In the rows, 128 means zero.
The rows below come in pairs that one turn or mirror swaps. Which row does each named row swap with?
q_480: [114 106 109 100 155 118 100 112 123 126  68 145 140 116 115 129 155 122
 167]
q_680: [ 99  84 159  64 150 112 101 145 129 127 116 129 125 143 129 132 124 122
 126]
q_658: [123 151 106 131 123 126 129 102 131 132 156 128 113 136 113  76  85 141
 114]
q_985: [130  96 156 125 122 136 101 184 121 129 124  78 138 132 139 155 150 124
 116]
q_732: [ 92 103 126 110 165 116 106 137 110 141 117 131 132 141 126 171 174 121
 163]
q_605: [136 125  86 131 158 115  81 105 137 149 120 130  88 130 105 151 121 141
 141]
q_33: [163 135 123 147 101 131 123 126 114  83 135 116 175 115 141 106 110 106
 129]
q_137: [143 144 116 169 119 126 126 122 102 107 185 117 149 139 139 144 119 109
 133]
q_442: [ 98 141 164 127 110 135 153 157 134 130 110 104 123 127 133  87 148 124
 104]
q_507: [ 86 101 164  75 136 130 126 156 131 141 105 118 126 136 132 101 134 131
 114]
q_761: [ 99 113 118 114 167 124 103 135 113 149 117 127 122 142 123 173 177 123
 164]
q_899: [147 147 120 167 117 135 124 131 106 110 183 106 147 139 143 150 127 107
 131]
q_869: [143 131 104 120 126 107 110 111 123 111 176 124 126 146 114  99  74 135
 123]
q_688: [103 151  93 131 141 121 128  87 135 150 114 149  92 125 101 109 136 141
 132]
q_130: [ 98 162 114 140 130 123 142 112 138 148 111 126  93 127 102  82 136 139
 126]
q_206: [126 104 105  92 143 122 106 125 129 119  81 127 183 109 132 134 140 120
 163]
q_335: [112 126 160 119  99 132 149 172 124 117 130  99 153 129 146 103 147 125
 101]
q_436: [156 132 102 130 119 132 118  97 130  99 120 130 181 104 140 126 102 104
 142]
q_414: [141 138  88 161 140 129  89  97 129 144 138 119  89 129 104 149 116 133
 134]
q_19: [150 105 154 126 114 129 104 180 128 113 140  84 145 131 150 146 123 122
 106]

q_206 swaps with q_436
q_869 swaps with q_680
q_480 swaps with q_33
q_688 swaps with q_335
q_414 swaps with q_985

The rows below come in pairs that one turn or mirror swaps. Which row does each named row swap with?
q_37: [121 118 160 135 115 201 155 121 105 129 131 133  94 131 127 154 151 116
 202 118 113 108 153  96 136 178 149 129 139 188 159 145 159 100 103 148
  57 124 193 134 125 162 152 176 112  82 156 168 121 134 113 105 131 145
 123 162 122  86  88 106  95  99 108 159 118 113 136 139  58  93 104 144]
q_939: [128 149 142 153 131 153 143  77 156 107 158 171 121 134 148  94 137  95
 178 122 132  83 117  60 123 164 123 121 155 182 141 129 127 121  92 120
  60 114 188 134 116 119 124 194  72 148 158 187 118 137 141  81 110 106
 156 156 118 116 104 154 123  90 120 161 119 135 145 120  75 128 122 132]
q_791: [129 152 131 136 101 135 143 128 114  92  81 159 114 147 121 170 160 166
 175 103 135 114 180 120 151 136 118 154 142 167 118 134 142 112 116 163
 120 152 144  84 130 146 108 132 129 118 138 113 130 161  94 136 139 133
 167 137 128 148  74 111 130 138  69 114 125 141 124 166  87 146  97 163]
q_528: [108 124 159 161 151 150 158  92 164 102 150 142 125 116 121 107 105  93
 182 123 152  86 107  98 148 165 127 107 114 172 149 137 150 144 123 159
  62  93 156 143 122 136  94 202  77 180 141 174 123 126 161 110  99  78
 120 175 101 123 136 192 151 108 131 151 129 145 155 158 121 121 114 155]
q_857: [130 126 142 129 126 190 159 120 106 122 106 146  84 135 113 156 152 131
 185 119 114 125 170 100 148 177 148 135 123 174 146 142 162  86 108 137
  70 121 187 124 137 165 147 157 124  86 152 164 116 149  97 115 151 155
 144 138 121 106  71 101 116  87  94 151 103 117 147 138  57 100  94 155]
q_793: [ 85 139  97 155 117 134  90  99 135 104 107  97 112  94 153 153 114 119
 181  94 142 147 130 144 143 150 117 151 155 154  96 110 150 176 128 132
  56  97 190 147 104 168 108 185  91 123 122 134 151 104 113 130  85  84
 127 122 105 127 147 156 179 126 186 130 159 127  76 168 123 132 109 152]
q_18: [130 129 151 128 117 186 160 113  98 118 103 140  96 143 105 164 158 133
 179 116 118 118 172 110 157 157 144 139 131 170 146 134 157  92 101 162
  93 114 174 110 133 169 140 147 128  89 157 158 123 156 100 119 153 158
 145 147 120 103  64 104 108 107  86 143 111 117 138 151  52 107  84 157]
q_30: [ 89 137 123 165 122 125 129  77 158  85 124 131 111 101 150  95 109  84
 163  99 145 110 119 106 138 152 125 119 138 149 133 103 152 188  90 122
  80  94 194 169 106 159 106 181  83 147 139 192 135 131 134 101  86  85
 130 142  99 123 125 146 148 106 174 160 153 117 107 150  94 158 117 128]
q_690: [149 155 126 122 103 148 151 127 117  90  80 163 105 145 118 171 165 156
 178 106 124 124 180 112 139 149 121 153 140 164 116 136 146 103 115 157
 102 147 155  85 132 148 110 133 129 113 149 121 117 156  82 133 145 151
 169 132 123 137  73 104 138 140  76 127 107 136 127 145  89 134 105 170]
q_795: [123 155 106 144 119 118 137 118 128  87  79 161 117 141 116 157 148 172
 166 107 144 133 175 124 153 138 114 164 129 143 107 125 147 123 110 159
 125 136 132  79 121 135  94 135 130 128 144 111 130 160  86 150 144 120
 179 111 121 160  87 134 159 135  98 117 118 147 132 167 103 159  96 169]
q_362: [ 63 133 117 159 104 157 113 120 118 108 105  94 105 115 131 205 110 163
 192 111 144 147 155 152 178 163 125 184 131 136  86 127 149 154 136 151
  87  89 135 108 108 141 107 174 112  90 157 121 168 100  98 148 126  97
 149 124 121 149 113 172 164 136 148  88 139 158 124 187 115 140 102 159]
q_478: [ 83 123 136 152 145 155 120 118 131 112 133  98 106 105 140 162 100 123
 199 115 150 124 134 143 147 163 132 161 114 142  87 143 142 163 167 157
  64  98 139 126 123 135  94 214  91 155 160 122 130 111 116 150 104  98
 112 146 101 146 151 188 174 123 155 127 128 158 131 183 152 142  96 196]
q_73: [ 99 172 121 144 125 136  84 114 127 122 112 108  97 102 132 163 119 135
 184 110 145 181 151 134 161 154 141 189 119 111  91 127 122 146 129 124
  83  98 167 129 102 134 114 194 122  94 169  89 169 131 108 136 131 103
 136 107 126 129 138 159 152 122 178 122 126 155 120 173 128 147  72 170]
q_114: [ 52 141 125 182 118 183 111  92 125 115 117 106 120 129 127 164 115 145
 211 132 146 155 161 131 142 164 142 153 120 144  96 142 157 156 137 133
  74  93 160 149  99 118 116 209  74 109 147 107 157 134  86 149 113  75
 129 114  87 138 157 198 183 115 148 123 110 156 108 158 136 140 105 178]
q_659: [137 156 163 160 125 132 161  92 166  94 126 170 126 127 132 108 137  90
 179 118 143 101 112  82 120 177 133 117 150 164 157 141 131 138  83 121
  90 108 170 167 105 145 119 171  88 122 147 164 149 117 162 101 105  81
 124 158 130  94 128 145 101 129 144 125 146 135 150 139  95 121 128  96]
q_556: [ 86 139 157 184 130 165 162  72 142 100 136 162 136 145 139 107 116 119
 204 133 163  90 121  81 111 167 137 104 141 188 143 142 145 156  93 138
  90  93 168 163 105 120 126 200  67 152 152 160 149 164 134 102  90  68
 134 150  87 111 140 186 150 105 119 137 130 137 121 136 115 147 130 122]

q_791 swaps with q_857
q_939 swaps with q_362
q_795 swaps with q_37

